In the data rows, zero lies at 7.5, halfway between 7 and 8.
One hidden rule gives every row of this table a label. Here are some rows, each with its label.
tensor([ 7,  6,  5,  9,  7,  9,  7,  4,  9,  9,  6, 15, 11,  3, 15,  5,  5, 11,  0, 11, 11,  9,  7,  7, 15,  6,  0,  7,
         9,  3,  8, 12,  4,  4,  6,  5,  5,  9, 11]) UR
tensor([ 8,  6,  9,  4,  8,  6, 10, 10,  5,  7, 11,  3,  4,  9,  7,  9,  7, 12,  7,  7,  6,  9,  5,  8, 11,  7, 12,  9,
         3, 13,  7,  5,  7,  5, 10,  9,  9,  7,  4]) BE
tensor([ 8,  9,  9, 14,  9, 12,  5,  5,  6,  7,  7,  9, 11, 12,  8,  9,  5,  7,  9,  9,  7,  4,  8,  5, 12,  9,  0,  9,
        10,  2,  4,  2,  9, 12,  6, 12, 10, 10, 10]) Po
tensor([ 4,  4,  3, 10,  7, 11,  9,  5,  9, 10,  7,  8,  8,  4,  8,  3, 10, 12,  0, 12, 12, 13,  8, 10, 14,  4,  7,  4,
        11,  5, 11, 12,  7,  4,  0,  6,  0,  7,  6]) Po
tensor([ 3,  3,  2, 14,  5,  7,  9,  5,  9,  8,  8,  8,  4,  2,  5,  5, 11,  9,  0,  8,  2, 12,  8, 15,  7,  5, 10,  4,
        15,  6, 11, 15,  7,  0,  9,  2,  0,  5,  8]) Vc
tensor([10,  9,  9,  9,  8,  4,  7,  8,  6,  6,  7,  1,  6,  9,  8,  7, 11,  8, 15,  9,  7,  7,  8,  3,  7,  9, 13,  9,
         4,  8,  7,  0,  9, 10,  9, 13, 12,  9,  7]) Sb
tensor([ 9, 10, 11,  8,  8,  8,  6,  7,  8,  8,  8, 10,  4,  9,  9,  7, 11,  9, 12,  7,  7,  8,  6, 10,  8,  7, 12,  8,
        10,  4,  8, 10,  7, 12,  2,  7, 11,  6,  4]) Vc
tensor([ 7,  7,  3, 14,  7, 10,  9,  9,  6,  8,  7,  7,  7,  5,  9,  5,  5,  7,  0, 10,  9, 11,  8,  9,  8,  6, 11,  3,
        15,  2, 10, 13,  7,  5,  9,  6,  4,  7,  5]) Po
tensor([ 8, 10, 13,  0, 10,  7,  2,  4,  3,  5,  7, 14, 10, 10,  7,  8,  7,  7,  7,  4,  9,  3,  6,  0, 12, 11,  7, 10,
         0,  6,  2,  2, 11, 15, 12, 15, 15,  9, 10]) UR
tensor([ 7,  5,  7,  8,  8, 12,  9,  8, 10,  8,  6, 13,  5,  7,  7,  4, 11,  6,  4,  6,  4, 13,  7, 11,  9,  6, 14,  6,
        13, 10, 12, 15,  7,  0,  4,  2,  2,  5,  4]) QF
tensor([ 6,  4,  6, 11,  7,  8,  7,  6, 10,  9,  7,  7,  8,  4, 13,  6,  8,  6,  4,  8,  7,  8,  6,  4, 11,  6, 11,  6,
        15,  6,  5, 10,  7,  5,  8,  3,  1,  7,  8]) Po
tensor([11,  9,  9,  2,  9,  6,  5,  8,  7,  5,  9,  6, 11, 11, 12, 11,  5,  5, 15,  6,  9,  4,  7,  4, 11,  7,  5, 10,
         0,  8,  6,  0,  8, 12,  7,  9,  8,  8,  8]) BE
tensor([ 7,  5,  5, 15,  7,  9,  7,  7,  7,  9,  5,  8, 10,  9,  8,  7,  8,  7, 14,  7,  7,  9,  6,  8,  9,  8, 15,  6,
         7,  4,  6, 11,  7,  4,  0,  7,  7,  8,  8]) Po
tensor([ 5,  5,  2, 15,  6,  7,  8,  8, 11, 10,  7,  7,  5,  2, 10,  5, 10,  8,  0,  9, 11,  9,  8, 12, 10,  6, 11,  5,
        15,  7,  8, 15,  7,  0, 11,  2,  5,  7,  4]) Po
tensor([10, 10, 10,  1,  7,  5,  9, 10,  2,  9,  9,  0,  8,  8,  6, 10,  9,  2, 15,  6,  6, 11, 12, 11,  0,  6, 14,  7,
        11, 14, 12, 13, 10,  7, 15,  8,  8,  6,  9]) Vc
tensor([ 9,  7,  8,  1,  6, 11,  8,  7,  7,  5,  9,  0,  5, 12,  7,  7,  9,  8,  9,  7,  8,  7,  8,  9,  8,  9,  6,  8,
         5,  6, 11,  7,  8, 13, 13, 12,  6,  7, 10]) QF
tensor([ 8,  8,  5,  1,  8,  4,  7,  9, 11,  7,  9,  3, 12,  7,  4,  8,  3,  7,  5,  5,  7,  5,  6,  4, 11,  9,  9,  7,
         6,  8,  7,  6, 10,  9,  4,  9,  8,  9, 12]) BE
tensor([ 8,  8, 10,  4, 10,  6,  7,  8,  7,  6,  8,  6, 10, 10, 10, 10,  6,  4, 15,  5, 10,  5,  5,  3,  8, 10, 10,  8,
         0,  8,  5,  1,  8,  7,  7, 11, 10,  8,  6]) BE
tensor([ 7,  4,  2,  4,  4,  4, 12, 13,  7,  9,  9,  3,  3,  3,  2,  6, 11,  4,  2,  7,  3, 12, 11, 15,  6,  6, 15,  7,
        15,  7, 13, 15,  9,  0, 12,  3,  1,  6,  1]) BE
tensor([ 5,  9,  9,  7,  8,  9,  9,  7,  5,  6,  7,  8,  8,  7,  8, 11,  8,  5, 13,  7,  5,  9,  8,  7, 11,  9,  2,  8,
         8,  2,  6, 12,  8,  5,  7, 11,  7,  8,  9]) Po
tensor([ 9,  7,  7, 10, 10,  6,  8,  6, 10,  9,  7, 12,  9,  7, 10,  8,  9, 10,  2,  4,  7, 10,  8,  2,  9,  7,  1,  7,
         6,  6,  8,  5,  6,  4,  7, 10, 15, 10,  8]) Sb
tensor([ 9,  9, 12,  0,  9, 10,  6,  6,  3,  5,  7,  0, 10,  7,  8,  9,  5, 13, 13,  7, 10,  2,  9,  0, 12, 10,  8, 10,
         2,  7,  5,  0,  7,  6,  9, 14, 13, 11, 10]) UR
tensor([ 8,  9,  3,  3,  7,  4,  5, 10,  9,  7,  6,  9,  8,  8,  6,  5,  9, 10, 11,  5,  6, 10,  8, 13,  8,  6, 14,  9,
        10,  6,  9, 15,  6,  9, 12,  5,  2,  7,  4]) Sb
tensor([ 7,  8,  9, 15,  8,  7,  5,  9,  7,  6,  7,  9, 10,  6,  6,  8,  6, 11,  7, 11,  5,  6,  6,  8,  5,  7,  7,  7,
         2,  3,  8,  6,  7, 12, 10, 12,  8,  7,  8]) Po
tensor([ 8,  9,  6,  4,  5,  6, 10,  9,  5,  7,  9,  1,  5,  8,  7,  8, 11,  2,  6,  4,  1, 11, 10,  8,  2,  8, 12,  9,
         6, 14, 10,  4, 10,  0, 11,  6,  6,  6,  6]) Vc
tensor([ 9,  9,  8, 15,  8, 12,  4,  9,  9,  7,  6, 15, 12, 12,  9,  8,  7, 11,  8,  9, 11,  5,  5,  1, 10,  8,  0,  9,
         0,  7,  4,  3, 10, 13, 12, 15, 12,  8, 10]) Po
tensor([ 7,  7,  7,  0,  5,  4, 11, 10,  8,  5,  9,  0,  9, 10,  4,  7,  9,  4, 13,  3,  7,  3, 12, 12,  2,  7, 15,  8,
         8, 12,  8, 11,  8,  8, 14,  9, 12,  5,  6]) Vc
tensor([ 7, 13,  7,  0,  9,  3, 11,  9,  3,  5,  9,  1,  9, 11,  7, 10,  9,  3, 15,  4,  2,  7, 10,  7,  3,  8, 13, 10,
        10, 12, 12,  2,  7,  9, 15, 13, 10,  6,  5]) BE
tensor([ 8,  7,  9, 15,  9,  6,  5,  5,  7,  8,  7, 15,  7, 10, 10,  6,  9, 11,  0, 10,  8,  7,  8,  5, 12,  9,  5,  7,
         5,  5,  7,  7,  6,  8,  0, 11,  5,  9, 13]) Sb
tensor([ 8,  9, 10,  3,  8,  7,  5,  5,  5,  7,  6,  6, 10, 11,  9,  9,  3, 12, 12,  7, 12,  2,  5,  0,  7,  9,  2,  9,
         0,  9,  6,  5,  6, 15, 11, 14, 10,  9, 15]) UR
tensor([ 9, 10, 10,  2,  5,  5,  8, 10,  7,  6,  9,  2,  8, 12,  7, 10,  6,  5, 15,  3,  6,  9,  9,  9,  8,  8, 12, 11,
        11, 14,  6,  3,  9, 10, 15, 11,  7,  6,  4]) Vc
tensor([ 6,  5,  7, 12,  8, 11,  3,  7,  8,  7,  6, 14,  8,  7,  9,  5,  6, 12,  6, 10, 10,  7,  7,  1, 11,  8, 10,  8,
         2,  4,  6,  7,  7,  5,  2,  3, 12,  7,  9]) Po
tensor([ 5,  5,  9,  9,  7,  5,  5,  5, 10,  9,  7, 12,  6,  6,  9,  8,  8,  5,  3, 14,  9, 13,  8, 15,  8,  7,  6,  5,
        10,  9,  8,  7,  6,  7,  8,  5,  4,  8, 10]) Sb
tensor([ 8,  7,  6,  1,  8,  6, 10,  5,  6,  8,  8,  5,  7, 10,  7,  8,  9, 10, 15,  7, 11,  6,  6,  7,  7,  8,  2,  8,
         4,  5,  5,  4,  7,  7, 14, 10,  9,  8,  7]) BE
tensor([ 8,  4,  8, 11,  9,  9,  6,  6,  9,  7,  5, 12, 12,  6, 11,  8,  3, 14,  0, 12,  8,  7,  4,  8, 14,  7,  0,  7,
         6,  4,  9, 15,  4, 15,  4,  6,  9,  9, 13]) UR
tensor([ 8, 10,  8,  2, 10,  9,  4,  7,  7,  7,  5, 14,  8,  8, 12,  5,  6,  7,  6, 10, 10,  4,  6,  6, 13,  8,  0,  8,
         4,  3,  7,  5,  7,  5,  2,  7, 12, 10, 12]) UR
tensor([ 9,  8,  9, 12,  7, 10,  6,  7,  7,  7,  7, 12,  8,  9,  8,  9,  1,  8,  7, 10,  7,  6,  6,  8,  6,  9,  7,  6,
         4,  5,  5,  1,  7, 12,  9,  6, 15,  9,  9]) Po
tensor([ 7,  6,  6,  1,  7,  8,  8,  8,  7, 10,  7,  5,  8,  5,  8,  7,  9,  8,  8,  6,  4,  8,  7, 15,  2,  7, 12,  9,
         7, 11, 12, 10,  8,  5,  8,  7,  4,  6,  4]) QF
tensor([ 4,  4,  6, 14,  6, 11, 11,  8, 12,  8,  6,  8,  8,  3,  8,  5, 11,  4,  0, 10,  8, 12,  8, 11,  0,  5,  9,  6,
        15,  8, 10, 15,  6,  4,  0,  8,  0,  6,  7]) Po
tensor([ 9,  8,  9, 11,  7,  7,  8,  7,  9,  6,  8, 13,  5, 11, 10,  8,  4,  7,  8,  7,  7,  8,  7, 10,  7,  8,  9,  7,
         5,  7, 10,  6,  8,  5,  2,  9,  7,  7,  9]) Vc
tensor([ 5,  4,  5,  6,  8,  9,  6,  6, 10, 12,  6,  8,  8,  7,  8,  6,  4, 11,  9, 10, 12,  8,  6, 13, 14,  7,  8,  6,
        14,  2,  6,  7,  6,  6,  7,  7,  2,  7,  6]) Po
tensor([ 9, 10,  5, 12,  6,  4, 11, 13,  4,  8,  9,  0,  7,  7,  3,  7, 10,  4,  7,  2,  1, 14,  9, 15,  2,  6, 15,  8,
        10, 12, 15,  8,  8,  5, 13,  5,  7,  6,  5]) BE
tensor([10,  7,  9,  8, 10,  8,  6,  8,  5,  7,  9,  6, 10,  9, 12,  7,  9,  9, 14,  9,  7,  9,  4, 10,  5,  8,  4,  7,
         8, 10,  5,  4,  9,  6, 14,  7,  9,  8, 15]) Vc
tensor([ 9,  8,  9,  5,  7,  6,  6, 10,  8,  7,  7,  3,  6,  7,  3,  7,  4,  7, 15,  6,  4,  8, 10,  5,  7,  8,  3,  9,
         9, 11,  8,  0,  8, 10,  7,  9, 10, 10,  9]) Sb
tensor([ 5,  7,  6, 11,  9, 11,  6,  6,  7,  7,  6, 13, 12,  9, 10,  5,  4, 14,  8,  8,  8,  7,  7,  0,  8,  9,  4,  8,
         2,  6,  4,  4,  7,  8,  6,  6, 12, 11, 12]) UR
tensor([ 7, 11,  7,  7,  5,  7, 12, 10, 11,  8,  9, 11,  5,  6,  5,  7,  8,  4,  0,  5,  6,  8,  8, 13,  4,  7, 15,  6,
         8, 11, 10, 10, 10,  5, 11,  3,  1,  5,  5]) Vc
tensor([ 7, 10, 12,  6, 10,  5,  3,  6,  6,  5,  8,  9, 11,  8,  7, 10,  3,  9, 15,  5,  6,  8,  6,  1, 11, 10,  5,  7,
         3, 10,  4,  1,  6, 15,  8,  9, 12,  9, 14]) Sb
tensor([ 9, 13, 10,  5,  5,  5, 11,  9,  4,  7, 10,  0,  9, 11,  6,  9,  9,  4, 15,  6,  3, 10,  6,  4,  1,  7, 14,  9,
         4,  9, 10,  8, 12,  5,  8,  9,  9, 10,  8]) BE
tensor([10,  8,  8,  4,  6,  8, 11,  7,  7,  6,  7,  3,  9,  8,  7, 10,  8,  3,  9,  9,  4,  4, 10, 10,  6,  9, 11,  9,
         6, 10,  9,  9, 10,  6,  7,  7,  8,  9,  3]) UR
tensor([10,  7, 10,  5,  7,  3,  9,  9,  8,  6, 10,  0,  6, 10,  5,  9, 10,  7, 11,  6,  3,  6,  7,  3,  4,  7,  8, 10,
         4, 14, 10,  7,  6,  5, 15,  5,  4,  6,  2]) BE
tensor([ 6,  6,  8,  9,  4,  5,  9, 10,  9, 10,  9,  8,  8,  7,  7,  7, 10,  2,  9,  8,  8, 10, 11, 13,  5,  6, 15,  7,
         4, 11, 13,  9,  7,  3, 13,  7,  0,  7,  2]) BE
tensor([ 7, 10, 10, 10,  9,  6,  8,  9,  7,  7,  8,  5,  9,  8,  4,  6,  9,  1,  8,  8,  7,  9,  9, 13,  8,  8, 11,  7,
         7, 11,  7, 13,  7,  8, 11,  6,  5,  7,  7]) BE
tensor([ 9,  7, 11,  0,  9,  8,  6,  5,  7,  6,  7,  8, 12,  9,  6,  8,  5,  5, 15,  5,  8,  6,  6,  2,  6,  8,  7,  7,
         8,  8,  8,  0,  6, 11,  8,  5, 14,  8,  9]) Po
tensor([ 6,  7,  5,  9,  5,  9, 10,  8,  7,  9,  8,  9,  1,  3,  6,  6, 11,  5,  0,  9,  6, 11, 10, 13,  1,  5, 15,  6,
        15,  9, 10, 13,  8,  1,  7,  0,  0,  3,  0]) QF
tensor([ 5,  6,  7, 15,  5,  9,  8,  6,  7, 10,  7,  7,  9,  7,  8,  4, 11,  9,  8,  6, 10, 10,  7, 13,  8,  7,  5,  8,
        15,  2,  6,  8,  7,  6,  6,  2,  0,  8,  1]) Po
tensor([ 7,  5,  4,  2,  6,  3, 10, 10,  7,  8,  8,  9,  5,  8,  6,  6, 11,  2,  4,  7,  9,  9, 10, 12,  3,  7, 10,  8,
        15,  5, 10, 13,  6,  1,  7,  5,  5,  6,  7]) BE
tensor([11, 10, 10,  0,  9,  6,  5,  9,  7,  7,  7,  0,  6, 10,  4,  9,  6,  2, 10,  7,  8,  6,  8,  2,  7,  9,  1,  8,
         4, 13,  9, 12,  8,  6,  7, 14,  7,  7,  6]) Sb
tensor([ 7,  9,  9,  0,  6,  7, 10, 11,  5,  8, 10,  7,  7,  9,  2,  8, 11,  2,  5,  8,  5, 10, 10,  3,  2,  9,  8,  9,
         7, 13, 12,  8,  9,  1, 15, 12,  8,  6,  4]) Vc
tensor([ 7,  8,  7, 11, 10,  7,  5,  4,  7,  8,  7, 14,  7, 10,  7,  7,  2, 13,  6,  8,  7,  5,  5,  5,  6,  9, 12,  9,
         4,  5,  6,  2,  4, 11,  1, 12, 12,  9,  7]) UR
tensor([ 7,  9, 11,  4,  9,  6,  7,  7,  9,  7,  8,  5, 11,  9,  7, 10,  6,  8,  6,  5,  6,  5,  6,  8, 12,  8,  6,  9,
         5,  9,  3,  4,  8, 10,  6, 13, 11,  9,  9]) Sb
tensor([10,  6,  9, 15, 10,  7,  3,  6,  7,  4,  7, 12, 11, 11, 12,  9,  6,  9, 10,  6, 11,  2,  4,  0,  7, 10,  0, 10,
         0,  1,  3,  0,  7, 14,  9, 12, 15, 10, 13]) UR
tensor([ 3,  4,  8, 11, 10, 11,  7,  7,  7,  9,  5, 15,  8,  6, 11,  9,  8, 15,  0, 10,  9,  6,  5,  3, 11, 10,  8,  4,
         3,  4,  9,  6,  8, 15,  2,  6,  2,  8, 11]) Po
tensor([ 8,  5,  6,  5,  5,  5,  6,  8,  8,  7,  7,  7,  7, 10,  7,  7,  8,  2, 13,  6,  6,  7,  8, 12,  3,  7,  0,  6,
         2,  8,  8,  4,  8,  6,  8,  4, 11,  8,  4]) Sb
tensor([ 6,  6,  1,  7,  6,  9, 10,  8,  7,  9,  8,  8,  4,  2,  4,  5, 10,  8,  1, 10,  7, 11,  9, 11,  3,  4, 12,  7,
        15, 10,  8, 15,  8,  1,  3,  2,  0,  4,  2]) QF
tensor([ 7,  6,  6,  2,  7,  6,  9,  8,  4,  8,  6,  5,  6,  9, 10,  9,  8,  7,  2,  8,  6,  8,  7,  7,  8,  8,  9,  7,
         3, 15,  8,  3,  8,  9,  9,  8,  8,  8,  5]) UR
tensor([ 8,  7,  8, 10,  7,  7, 10,  9,  8,  7,  9, 12,  5,  6,  6,  7,  6,  5, 13,  7,  7,  8,  9, 10,  3,  8,  9, 10,
         0, 11,  9,  6,  9,  6, 13,  9,  7,  9,  4]) BE
Which label does each new row get?
tensor([ 4,  9,  8, 11,  6, 10,  6,  9,  7,  9,  6,  9,  9,  8, 10,  6, 10,  8,  1,  9, 13,  7,  7, 11, 10,  6,  4,  7,
         5,  3,  6,  5,  3,  7,  0,  9,  1,  7,  9]) ~ Po
tensor([ 7,  6,  4,  9,  9,  9,  6,  5, 10,  9,  7,  5,  8,  6, 12,  6,  7, 15,  5, 11, 11,  7,  6,  4, 10,  5,  3,  4,
        10,  7,  9, 10,  7,  5,  6,  8,  5,  7,  9]) ~ Po
tensor([ 9,  7,  8, 11,  7,  5,  8,  7,  7,  5,  9,  5,  8,  9,  6, 13,  3,  8, 15,  6,  8,  8,  7,  8,  9,  8,  3,  7,
         6, 12,  8,  4,  8, 11,  8,  9,  7,  8,  8]) ~ BE
tensor([ 7,  4,  8,  6,  8,  6,  8,  9,  4,  7,  9, 13,  8,  6,  6,  6,  7,  5,  9,  9,  6,  7, 10,  9, 11,  9,  5, 11,
         5, 11,  9,  8,  7,  6,  4, 10,  4,  6,  7]) ~ Vc
tensor([ 6,  5,  8, 15,  9,  6,  6,  5,  9,  9,  9, 13,  5,  4,  8,  7,  8,  7,  8, 10,  4,  7,  9, 12, 13,  7,  7,  8,
        13,  6,  8,  6, 10,  6,  9,  6, 12,  5,  5]) ~ Vc
tensor([ 6,  6,  6, 10,  8,  8,  8,  6,  8,  9,  7, 11,  5, 10,  8,  9,  8,  5,  6,  9,  9,  6,  6,  4,  7,  7,  6,  9,
         7,  5,  8, 11,  5,  6,  0,  8,  8,  8, 10]) ~ Po
tensor([ 7,  7,  7,  5,  6,  9,  8,  8,  6,  8,  7,  8,  9,  3,  7, 10,  8,  7,  0,  9, 10,  7,  6,  4,  3,  7,  3,  7,
        15,  9,  8, 13,  8,  5,  1,  8,  9,  7,  8]) ~ Po
tensor([ 8,  9,  6, 10, 10, 12,  5,  5, 11,  7,  7,  6,  5,  8,  8,  7,  6, 12,  4, 12, 12,  6,  6, 10,  5,  8,  0,  9,
         8,  4,  8,  0,  6,  5,  4,  8,  9,  9, 12]) ~ Po
tensor([10, 13,  8,  1,  6,  5, 10, 10,  4,  6,  7,  7,  3,  8,  5, 10,  9,  1, 15,  0,  4,  9,  8,  7,  0,  7,  6, 10,
         4,  6,  9,  5,  8,  9, 14, 10,  7,  7,  0]) ~ Sb
tensor([ 8, 11,  8,  2,  5,  4, 10,  7,  5,  6,  8,  6,  3,  8,  5, 10,  8,  6, 10,  5,  1,  8,  8,  7, 10,  6, 14,  8,
         9,  6,  8,  6,  8, 10, 11, 11,  3,  6,  5]) ~ BE
tensor([ 8,  9,  5,  0,  8,  7,  8,  9,  7,  8,  9,  0,  8,  7,  5,  9, 11,  6, 10,  8,  3,  8, 10, 11,  6,  8, 10,  7,
        12,  8,  9,  3, 10, 10,  8,  7,  2,  5,  7]) ~ Vc
tensor([ 8,  8,  8,  7,  8,  7, 11,  9,  7,  8,  7, 13, 10,  9,  8,  6,  4, 10, 13,  8,  8,  9,  6,  1, 10,  7,  7,  8,
         7,  5,  6,  1,  7, 10,  8,  9,  9,  9, 10]) ~ UR
tensor([ 5,  9,  7, 11, 12,  7,  5,  6, 11,  5,  6, 15, 11,  5,  8,  8,  5,  6,  9,  9, 12,  4,  5,  2, 11, 10,  2,  8,
         6,  2,  3,  0,  6, 12,  5, 11, 13,  9,  9]) ~ UR
tensor([ 8, 11, 12,  8, 10,  8,  2,  5,  5,  4,  6, 12, 14, 12, 11, 10,  1, 15, 13, 11, 10,  0,  4,  0, 12, 10,  0,  6,
         0,  6,  3,  0,  7, 15,  1, 13, 15, 10, 12]) ~ UR
tensor([ 7,  9, 10,  0,  7,  4,  8,  7, 10,  5,  8, 11,  9,  7,  4,  9,  9, 10,  9,  9, 12, 10,  7, 11,  4,  8,  4,  7,
         2,  7, 11,  8,  9,  8,  8,  7,  6,  7,  1]) ~ BE
tensor([ 9,  9, 10,  5,  9,  8,  6,  8,  5,  6,  6,  9,  8, 10,  8, 10,  6,  6, 12,  9,  7,  7,  5,  5,  8, 11,  0,  7,
         3,  6,  2,  0,  8, 13,  4,  9,  9,  9, 12]) ~ UR
tensor([ 6,  6,  8, 11, 10,  9,  3,  4, 13,  9,  6, 15, 10,  5,  7,  6,  7, 15,  2, 14, 10,  7,  8,  0, 10,  8,  0,  6,
         4,  1,  2, 15,  3, 11,  1,  6, 14, 10, 10]) ~ UR
tensor([ 7,  8,  8,  8,  6,  4, 10, 11,  7,  8,  9,  3,  1,  6,  4,  8, 11,  6, 10,  6,  4,  7, 11,  9,  4,  8,  8,  8,
         8, 14,  9,  6,  7,  6, 15,  4,  0,  7,  6]) ~ BE
tensor([11,  9, 10,  3,  8,  2, 10,  9,  4,  7,  8,  0,  3, 10,  4, 11,  8,  4, 10,  3,  6,  7, 10, 13,  2,  8, 14, 10,
         8, 10,  8,  2,  9,  5,  6, 12, 11,  6,  4]) ~ BE
tensor([ 9, 11,  9,  9,  8,  3,  8,  8,  7,  5,  6,  6,  7, 11, 10,  8,  5,  2,  7,  3,  7,  8,  7,  4, 10,  8,  5,  9,
         3,  9,  8,  0,  9,  8, 10,  8, 12,  8,  9]) ~ Sb
tensor([ 9,  7, 10, 15,  8, 12,  9,  5,  9,  8,  7, 12,  9,  6, 12,  4,  5, 15,  5, 11, 11,  4,  6,  9, 15,  9,  0,  6,
         8,  4,  3,  1,  6, 10,  5,  5, 11,  9, 10]) ~ Po
tensor([ 5,  7,  7,  2,  6,  7, 10,  8,  8,  9,  8,  4,  4,  5,  5,  3,  8,  1,  8,  9,  6,  9,  7, 14,  5,  6,  9,  7,
        15,  8, 11,  5,  8,  6,  8,  5,  6,  5,  5]) ~ Vc
tensor([11, 11, 12,  0, 10,  2,  6,  8,  1,  4,  7,  3,  9,  9,  7, 11,  4,  6, 13,  4,  5,  4,  6,  9,  4, 12,  4, 12,
         3,  9,  6,  2, 10,  7, 15, 15, 10,  9, 11]) ~ Sb
tensor([ 9, 11,  9,  0,  7,  5, 10, 10,  5,  7, 10,  6,  4,  9,  2,  9,  9,  3, 15,  4,  1,  8,  9, 15,  3,  8, 14,  9,
         9, 15, 12, 12,  8,  4, 10, 13,  8,  8,  0]) ~ BE
tensor([10,  8,  6,  0,  5,  3,  7,  8,  6,  6,  7,  5,  8,  8,  5,  9,  9,  7, 10,  5,  6,  7,  9,  6,  6,  6,  7,  6,
         4, 10,  8,  2,  9, 11,  5, 10, 10,  8,  9]) ~ Sb
tensor([11,  8,  4,  5,  5,  6, 11, 12,  8, 10,  8,  1,  3,  5,  5,  8, 13,  5,  8,  9,  2, 13, 11, 15,  0,  5, 15,  9,
        15, 12, 13, 15, 10,  3, 12,  0,  0,  5,  0]) ~ Vc
tensor([ 6,  7, 11,  6,  9,  8,  8,  7,  6,  9,  7, 14,  9,  7, 11,  8,  3,  9,  7, 10, 11,  9,  5,  6, 10,  8,  0,  6,
         7,  0,  4,  5,  6, 10,  8,  4,  9,  8, 10]) ~ Po
tensor([ 9,  5,  9, 13,  7,  4, 10,  7, 11,  7,  8,  9,  7,  5,  2,  3,  9, 11,  7,  8,  6, 15,  9,  9,  3,  5,  4,  6,
        15,  4,  7,  7,  8,  3,  8,  9,  3,  6,  4]) ~ BE
tensor([ 6,  7,  5, 11,  9,  8,  4,  6,  8,  7,  7,  9,  8,  5, 11,  7,  9,  9,  0,  7, 10,  8,  7, 14,  7,  8,  6,  8,
        12,  9,  8,  6,  6,  3, 10,  5,  4, 10,  7]) ~ UR
tensor([ 8,  5,  8,  5,  7, 11,  6,  7,  8,  7,  8, 12,  8,  9,  8,  7,  6, 12,  0,  7,  6, 10,  7,  9,  9,  8, 10,  7,
        10,  7,  5, 14,  8,  7,  7,  8,  5,  9,  6]) ~ Po
The hidden rule looks at only part of the columns. Which column or columns, counting from 0, in order?
5 10 37
